In the rows, zero is written as 128.
Each path below is one point turned by a fixed rotation once a step. After each direction that follows a path, write how fast that rotation turns it, in deg/step (0 if it stays still).
Each turn is a multiple of 5 degrees from 10 to 175, or 0.
Each row of a path follows its step; steps can be skipped.
path 1
step 2: 141 131 97 148 126 109 158 98 128 133 142 141 143 101 159 117 143 102 122 151 113 147 123 158 123 174 106 98 113 112 131 134 161 144 144 118 106 150 116 118 100 146 125 117 117 156 150 150 96 131 108 130 100 105 140 142 144 106
step 3: 109 133 135 161 111 139 126 102 132 152 152 134 138 118 129 126 134 107 111 161 127 110 125 115 111 158 110 118 140 79 113 116 171 92 92 129 136 122 121 148 103 125 130 118 79 126 104 147 130 130 138 131 98 147 117 113 109 103
step 6: 133 96 112 134 124 112 130 114 131 138 113 130 143 108 146 118 120 127 175 195 145 107 151 125 146 129 117 147 129 106 130 138 148 132 91 159 143 158 115 150 90 110 138 131 104 134 117 116 138 103 149 156 135 132 120 147 112 107
step 8: 149 116 155 134 99 109 157 90 144 141 154 120 112 125 142 93 154 106 154 148 114 119 135 133 135 135 103 132 145 106 158 107 140 127 133 158 124 158 106 146 102 132 137 114 111 131 117 124 143 93 147 139 154 134 132 135 112 83
step 9: 125 125 114 138 97 145 166 135 139 176 127 138 139 126 135 126 153 125 118 172 171 131 155 121 111 117 84 135 113 109 160 119 163 125 131 113 134 135 141 102 132 113 131 141 124 146 110 129 125 107 137 161 135 130 94 167 131 124
step 10: 150 130 149 129 143 134 161 102 145 144 116 135 122 112 131 78 144 97 119 107 143 149 123 139 148 134 89 100 132 118 157 82 170 136 107 134 144 142 102 107 125 139 143 121 126 137 113 136 144 107 116 109 153 153 139 134 127 105
step 11: 120 139 123 132 107 134 142 137 143 151 162 131 154 125 130 103 143 132 141 158 163 123 154 146 142 125 107 135 139 123 125 111 135 123 132 114 169 166 126 104 129 102 106 96 107 112 96 161 167 84 122 146 133 111 115 143 108 129
step 15: 106 172 133 142 118 107 136 144 120 146 152 140 149 105 138 86 132 107 155 118 106 160 110 115 111 140 93 109 126 142 148 119 183 121 115 107 108 138 121 122 102 119 137 132 100 156 129 116 131 139 96 142 123 131 116 139 158 113
step 21: 132 135 120 161 117 135 167 111 149 164 147 155 104 120 140 94 155 100 99 150 94 113 138 128 116 144 115 121 142 97 127 169 159 107 158 138 140 134 113 123 115 108 108 114 76 117 135 135 131 115 123 129 123 141 134 124 127 109
Speeds:
129 128 127 123 135 125 121 121 127 129 129 133 116 131 129 119 132 131 133 126 121 119 126 128 128 125 125 128 135 129 133 130 144 130 120 133 122 122 128 134 134 122 125 128 128 127 126 128 126 133 124 123 137 134 129 121 116 129 : 160
119 127 127 128 136 128 127 122 129 120 128 121 126 124 132 124 126 125 123 143 121 128 125 122 128 131 130 122 121 127 124 134 123 130 130 122 126 121 141 133 128 128 118 123 121 134 129 127 127 131 123 128 120 134 135 123 133 125 : 20
126 130 132 126 124 129 123 128 131 135 135 137 131 127 125 131 123 127 123 139 131 127 130 130 121 125 124 131 133 140 131 127 132 134 134 131 126 120 128 126 124 138 126 133 128 127 130 125 122 126 134 120 130 122 133 116 133 114 : 60
133 128 125 134 129 123 126 127 125 123 130 127 126 135 125 129 118 124 137 131 140 127 129 130 128 131 122 136 130 123 130 124 119 119 131 126 134 123 134 133 132 118 124 131 125 124 122 133 123 132 132 134 126 127 125 123 118 116 : 135
130 133 128 127 131 128 124 137 130 123 120 126 127 125 137 125 117 126 132 134 128 130 129 125 130 122 123 125 125 133 121 134 131 127 123 132 133 132 124 115 134 137 126 123 130 111 121 134 126 125 126 129 129 134 124 123 127 128 : 60
128 130 123 127 136 137 133 129 120 126 127 134 126 132 131 128 127 137 132 132 130 125 126 130 133 136 125 134 120 135 122 122 130 132 135 129 126 121 130 127 123 131 127 134 130 134 118 127 115 127 122 126 133 130 119 140 131 133 : 140
127 136 128 125 133 125 125 119 126 127 140 124 121 132 135 128 136 133 135 127 126 125 124 130 126 130 127 127 129 134 130 130 120 129 146 124 125 141 128 124 129 135 128 125 127 127 132 134 132 119 126 132 131 122 125 121 123 129 : 115
path 2
step 0: 138 109 140 99 106 162 154 160 119 94 101 103 119 122 98 144 123 146 159 162 155 100 116 140 135 112 149 115 104 139 138 129 111 143 139 137 137 119 129 122 128 150 91 95 113 130 110 118 141 128 140 123 105 140 151 109 149 117
step 4: 163 173 120 106 139 113 114 120 109 152 130 152 125 119 125 122 163 104 134 136 149 143 156 120 141 127 137 100 143 140 154 134 111 139 101 135 104 126 113 133 147 132 155 168 123 133 139 118 110 111 80 137 164 115 142 118 106 132
step 8: 105 116 142 126 149 84 150 115 123 94 121 137 185 129 139 124 109 137 132 110 134 125 89 123 134 125 128 150 140 135 138 160 164 110 121 130 160 153 113 147 132 104 107 130 132 140 89 118 143 138 127 112 97 112 126 156 115 134
step 9: 111 107 111 115 114 147 143 102 118 132 139 92 102 100 94 145 94 153 132 112 124 129 98 140 141 119 122 122 131 133 153 179 114 137 148 138 136 122 145 134 161 134 139 138 121 157 114 122 128 103 99 156 159 131 123 114 115 95
step 10: 140 149 141 135 132 126 145 87 127 157 127 125 109 120 149 133 158 126 133 140 92 113 131 118 129 142 155 97 106 133 103 132 120 134 141 105 93 133 114 105 141 133 114 123 107 95 104 98 99 109 133 157 119 133 166 124 87 120
step 11: 146 116 144 125 102 145 159 135 112 110 130 113 114 153 138 106 122 100 92 123 138 119 132 160 152 96 148 127 124 127 117 124 143 131 125 154 98 129 140 121 80 102 126 102 134 145 147 104 143 165 129 103 103 139 151 147 98 135
step 16: 142 149 146 137 117 150 147 121 152 117 123 135 121 153 131 172 162 159 130 149 131 109 133 147 82 140 174 129 117 152 133 121 144 155 104 119 135 125 135 145 115 139 115 118 98 136 130 97 130 137 151 130 126 91 154 138 153 109
step 17: 168 122 84 148 109 136 130 125 106 78 97 95 136 116 159 110 129 140 118 141 126 111 106 133 140 122 117 125 118 117 126 135 145 110 94 97 118 130 135 151 137 155 104 125 147 149 135 134 143 159 112 102 138 128 121 156 122 151
step 21: 104 149 131 138 118 149 149 137 121 159 169 180 114 122 111 125 118 115 139 111 133 124 166 131 118 111 145 147 106 94 131 120 129 95 112 129 123 105 124 136 130 159 128 150 134 119 97 115 148 112 152 143 101 116 165 116 105 134
Speeds:
120 123 127 127 131 124 133 126 122 127 134 133 130 122 133 121 125 123 122 135 125 130 129 130 123 125 128 135 139 133 130 126 136 123 120 138 136 113 134 131 121 127 133 129 132 126 127 130 131 126 123 131 122 134 126 127 119 127 : 110
134 118 127 136 124 130 125 132 130 128 128 124 118 120 136 133 137 125 127 124 130 130 133 126 131 129 121 120 136 127 133 135 125 129 125 129 127 126 137 127 142 127 133 135 132 129 129 124 128 134 124 123 128 130 114 128 124 126 : 135
124 133 123 131 137 125 132 140 135 128 123 122 125 138 131 131 129 116 125 129 127 135 142 131 128 128 127 138 125 130 136 118 131 124 128 128 129 129 125 123 134 126 133 129 135 130 126 131 126 122 126 126 137 123 132 129 130 122 : 40
130 129 121 122 126 120 125 115 131 130 119 125 130 123 124 126 130 127 124 127 130 137 129 136 132 139 120 128 123 125 142 130 123 132 120 121 123 123 131 126 122 134 129 121 134 123 129 132 128 127 132 133 126 133 127 129 129 125 : 140
123 126 125 125 125 132 128 118 130 122 128 134 134 128 127 136 118 118 127 115 121 125 128 135 131 123 125 128 128 124 130 124 132 123 124 127 123 128 118 128 127 124 127 136 136 134 130 120 125 133 131 118 125 131 125 122 129 138 : 115
118 133 125 125 133 132 129 126 118 138 122 136 128 132 122 130 130 128 127 121 125 130 124 131 129 124 132 127 133 125 132 138 128 135 127 128 136 129 127 124 134 126 128 141 124 122 128 121 126 123 133 129 137 131 129 140 121 121 : 65
132 135 119 124 122 131 126 133 115 122 133 135 128 127 128 128 133 134 138 131 122 132 138 136 128 123 128 126 126 129 131 121 123 132 123 127 137 123 127 131 132 132 125 125 127 121 126 133 130 126 131 117 127 123 121 127 137 135 : 20
path 3
step 0: 104 152 146 151 119 140 124 149 138 158 132 150 184 140 107 176 120 145 126 103 129 122 137 137 113 133 149 147 113 154 123 100 168 142 111 122 107 91 114 129 127 139 116 160 110 110 100 124 127 132 153 100 109 148 116 99 133 156
step 3: 93 173 121 90 111 143 130 133 146 106 128 151 140 126 153 155 118 118 118 132 154 113 128 144 153 139 87 128 103 146 131 140 119 141 101 158 134 127 153 134 155 151 130 151 112 71 109 125 111 149 161 138 164 127 133 145 140 147
step 4: 102 119 106 112 105 112 161 127 144 164 132 111 137 97 152 111 87 142 120 161 110 105 127 115 164 98 124 124 144 125 136 133 164 132 112 130 144 139 96 137 128 119 144 137 165 95 116 100 142 157 100 109 107 134 147 159 116 142
step 5: 114 162 137 102 140 149 147 142 109 150 127 129 106 136 90 157 111 137 131 166 99 82 119 119 134 150 117 107 111 104 135 127 143 164 102 127 105 97 105 134 105 146 95 113 116 101 129 119 149 114 106 138 143 157 108 107 123 100
step 6: 112 161 148 128 151 115 108 157 134 113 154 144 179 113 149 155 130 131 112 107 123 85 119 144 127 103 119 151 105 149 128 119 134 150 121 141 129 153 101 116 93 144 160 125 131 108 109 157 166 98 123 131 98 147 117 133 125 156
step 8: 155 118 145 136 116 138 134 155 134 126 155 104 125 148 102 186 99 123 119 113 123 131 121 181 164 103 127 156 95 103 127 115 127 134 129 133 97 125 137 125 139 128 125 140 137 89 104 132 94 119 95 117 175 143 120 129 127 130
step 9: 106 122 103 106 118 113 110 107 120 114 130 102 154 115 149 145 114 112 104 124 158 121 106 159 166 153 116 154 111 150 143 115 121 144 102 140 116 113 96 132 136 133 97 175 137 119 151 110 130 152 154 148 109 143 98 152 115 173
step 13: 134 126 137 126 111 152 141 119 144 122 120 141 120 137 130 142 84 145 149 123 138 107 131 117 149 115 132 138 120 146 142 116 156 128 80 146 133 123 124 130 137 163 161 79 132 133 132 154 158 138 83 107 166 159 89 159 148 142
step 14: 121 133 172 107 153 110 150 148 154 125 102 102 129 125 142 157 119 118 87 124 111 124 121 173 142 93 91 129 92 119 136 128 143 141 145 132 144 114 156 112 128 158 113 140 135 107 140 83 130 123 93 146 133 146 94 143 121 125
Speeds:
136 131 133 134 131 116 132 126 124 122 134 124 135 136 121 136 132 132 133 126 133 132 129 128 124 121 132 123 122 133 119 129 139 123 129 123 123 128 128 128 130 130 118 135 134 130 131 134 133 126 124 139 127 132 130 135 124 128 : 45
128 132 128 135 123 129 130 128 139 138 127 137 128 130 122 122 131 130 123 131 133 126 131 129 130 118 128 133 134 127 118 124 130 129 140 119 137 124 127 125 131 132 125 138 126 121 125 122 119 132 124 123 129 129 136 130 127 123 : 100
125 123 112 127 125 132 131 116 126 133 139 125 133 126 133 113 134 124 125 126 133 132 128 134 120 121 122 122 131 132 136 125 129 130 129 120 121 130 124 132 126 133 130 125 130 127 129 126 135 125 122 130 132 130 131 130 125 130 : 130
127 136 125 127 124 126 123 128 122 130 130 128 137 127 120 136 128 125 123 134 118 126 125 137 117 128 123 135 131 129 133 118 121 132 133 136 131 131 131 128 136 124 118 124 122 134 127 125 127 127 122 134 133 127 130 128 123 124 : 120
137 126 127 131 137 136 124 129 126 122 126 118 133 129 129 123 131 125 136 129 126 121 121 129 138 125 122 135 122 124 124 130 124 131 130 126 134 123 110 135 129 124 129 128 124 132 126 130 125 131 125 134 134 133 135 127 130 132 : 20
128 126 134 118 129 128 136 135 128 128 126 122 128 120 119 129 130 123 126 127 132 129 131 132 129 127 132 123 138 117 125 128 131 130 130 116 124 134 130 131 122 120 130 126 125 130 129 126 123 128 117 137 137 129 117 124 134 124 : 120
path 4
step 0: 145 108 134 132 163 121 118 134 139 144 133 130 93 111 127 120 135 148 115 139 104 150 145 133 130 104 119 106 147 140 128 149 150 150 102 137 106 131 117 123 136 115 87 100 100 116 151 145 127 153 138 166 155 104 131 99 114 84
step 4: 93 142 127 135 110 131 149 131 123 135 138 133 142 147 112 99 154 155 151 141 140 116 123 168 140 126 97 110 100 155 106 139 117 147 145 84 151 127 100 131 115 149 118 142 127 124 124 146 121 131 143 154 114 139 113 90 155 168
step 8: 119 128 118 121 117 122 120 112 127 130 110 143 143 95 105 145 151 118 138 135 104 137 126 101 155 122 92 117 126 144 150 141 141 151 123 117 91 130 123 179 122 95 152 135 163 107 108 120 142 157 156 117 113 95 147 153 96 122
step 14: 119 115 129 140 147 106 155 109 143 124 88 90 98 124 121 146 142 149 101 128 130 166 152 169 142 137 116 125 108 126 147 84 118 103 110 134 136 153 145 106 137 156 129 121 136 134 113 115 103 144 127 138 99 122 151 129 152 128
step 15: 105 149 132 137 198 137 95 136 153 71 143 111 141 104 115 124 140 135 134 112 125 123 110 139 111 102 114 127 132 128 125 140 137 148 108 144 149 117 122 118 115 115 106 153 113 137 110 111 136 132 169 118 109 126 123 104 117 113
step 16: 106 134 140 123 97 131 100 141 113 129 118 106 118 158 154 151 139 142 147 142 112 167 149 152 135 110 99 148 161 115 120 127 88 107 138 131 116 105 136 107 66 146 145 121 128 133 113 130 147 136 145 125 114 106 128 141 125 126
step 19: 141 129 114 106 93 135 121 115 121 123 93 159 154 165 107 129 163 120 131 160 117 139 143 145 135 123 88 134 120 112 121 125 112 132 84 140 118 93 153 115 141 145 100 159 124 141 129 161 126 133 127 161 137 138 141 120 120 134
step 20: 158 110 163 140 162 116 104 129 104 143 164 159 140 135 124 94 157 115 133 139 152 160 139 100 119 115 145 94 124 113 116 137 108 124 130 166 126 140 109 137 142 107 142 121 127 125 97 153 126 120 139 113 124 121 164 119 153 125
step 21: 125 123 135 135 108 141 181 114 138 130 123 123 155 120 128 110 140 127 118 133 161 136 87 93 155 103 120 163 103 126 143 138 100 88 115 119 110 106 123 109 100 126 97 111 153 139 138 143 123 132 117 120 112 111 137 98 121 147
Speeds:
134 136 127 126 134 129 135 132 126 123 125 136 119 136 125 129 128 118 138 128 138 129 131 130 131 131 127 129 124 119 128 135 120 129 125 122 135 131 126 130 125 122 129 129 126 118 130 128 129 137 121 132 130 130 121 136 124 121 : 45
123 142 121 135 131 123 128 128 129 127 125 129 130 130 131 125 129 135 125 121 137 118 123 125 128 124 135 127 129 118 120 134 124 131 133 125 129 132 127 133 133 123 121 123 121 134 128 125 133 128 134 127 123 130 134 126 143 130 : 130
124 132 121 122 128 138 126 127 133 128 133 129 127 131 121 123 126 128 126 119 121 138 122 133 126 125 139 127 132 120 126 135 135 125 124 125 121 123 140 127 119 122 120 130 132 134 137 125 127 125 125 130 128 130 126 124 122 122 : 115
128 125 134 126 126 128 122 125 132 117 127 125 131 134 127 116 124 118 130 114 133 127 125 132 133 123 126 122 123 136 130 129 125 128 131 121 120 127 127 136 137 131 131 132 122 137 128 127 128 130 135 131 133 128 130 134 120 131 : 160
135 121 130 122 137 124 128 128 127 125 117 125 125 127 129 124 136 129 121 128 124 112 125 139 121 132 132 119 129 127 135 133 122 128 125 129 133 117 140 130 124 126 132 129 130 126 130 132 127 127 128 127 131 130 131 126 134 129 : 80
path 5
step 3: 163 124 111 134 105 119 115 121 132 122 139 94 142 131 114 123 138 136 148 143 135 170 145 106 110 158 116 160 119 108 124 116 139 98 169 139 137 130 97 159 121 149 117 107 105 102 124 111 98 120 113 109 112 145 157 155 147 150
step 4: 118 98 171 136 131 116 117 134 135 128 101 127 112 143 136 135 109 111 113 155 135 138 133 127 115 153 135 116 120 163 113 141 146 104 113 117 159 101 149 132 120 97 149 109 121 141 110 127 57 161 112 120 139 145 141 148 124 132
step 7: 153 80 126 114 115 140 135 100 93 123 113 146 141 156 132 139 104 158 125 119 144 145 104 121 137 147 115 135 126 91 121 143 128 129 102 149 115 71 123 129 95 135 139 110 120 130 133 109 114 130 143 155 145 111 114 152 121 137
step 11: 144 174 146 138 100 163 133 101 92 140 142 130 147 110 130 109 124 130 75 122 118 125 128 119 135 108 150 119 126 108 162 108 162 148 139 143 103 126 108 162 123 150 122 121 105 141 141 136 140 123 162 133 126 136 128 142 124 139
step 12: 113 106 120 113 134 120 117 141 108 76 125 122 83 152 137 111 112 157 94 137 100 141 125 125 99 129 126 132 127 134 139 126 130 126 115 131 117 112 136 159 125 116 139 164 103 144 129 131 138 133 167 165 147 117 111 121 175 100
step 14: 111 139 146 136 118 108 98 145 121 81 146 99 147 112 132 155 132 113 103 115 129 128 121 134 135 98 131 126 139 127 84 99 122 133 129 157 127 182 103 148 138 143 112 152 128 142 121 143 144 152 131 105 147 129 163 132 101 119
step 15: 114 156 141 116 108 139 138 120 159 119 124 114 110 131 152 180 89 112 106 128 139 121 95 99 96 146 143 105 153 99 123 143 119 138 123 136 130 138 137 151 158 129 148 126 139 96 116 126 136 104 154 131 156 121 110 148 151 147
step 20: 106 130 101 129 148 121 123 116 144 130 108 116 128 130 181 117 105 97 147 157 106 156 119 120 103 120 123 135 164 91 117 140 95 98 160 124 142 126 140 158 130 130 132 101 129 143 147 148 101 140 134 117 135 140 115 98 133 138
step 21: 161 153 142 130 146 145 132 140 146 132 113 123 91 106 172 131 130 117 153 126 126 129 123 142 150 101 104 137 112 168 141 128 135 151 136 85 129 118 164 117 139 115 148 118 119 107 153 99 106 120 103 130 132 157 109 120 124 158
Speeds:
117 134 119 127 129 132 132 136 125 134 124 129 128 118 131 135 133 118 125 129 128 119 120 126 128 132 130 127 128 126 131 123 118 132 127 141 133 121 120 136 124 127 126 120 129 123 131 126 134 133 129 129 124 125 125 130 124 125 : 80
130 124 129 120 131 130 126 127 133 120 132 129 130 125 120 132 122 115 127 131 136 119 131 135 131 125 132 125 130 123 131 131 130 134 128 129 127 134 118 126 123 135 130 130 139 135 136 134 128 122 118 134 129 121 134 128 131 133 : 85
123 124 123 128 135 129 126 121 115 124 128 126 124 128 113 128 127 139 128 124 125 122 134 126 139 128 130 129 129 122 131 132 121 128 124 130 131 119 126 123 131 126 126 134 121 127 142 129 131 122 134 128 129 131 130 128 128 122 : 65
123 125 130 136 131 132 127 118 125 124 116 137 134 122 128 130 128 127 130 121 127 139 132 137 122 128 129 130 130 124 125 123 127 127 119 133 130 129 130 133 121 133 118 128 132 133 131 127 120 125 119 123 130 138 122 129 121 130 : 110
129 126 125 131 126 131 128 130 131 123 125 129 123 127 123 132 124 123 123 139 135 124 128 133 125 120 135 128 132 138 138 126 128 128 122 125 132 119 139 128 131 122 131 135 130 128 119 119 137 125 126 121 130 138 137 129 124 128 : 170
120 129 128 123 132 118 119 128 125 131 122 128 124 137 134 129 126 124 119 125 135 134 132 126 136 133 128 134 130 127 128 141 127 131 131 139 122 120 130 131 131 128 131 134 131 138 119 128 130 130 123 127 134 123 125 123 126 127 : 140
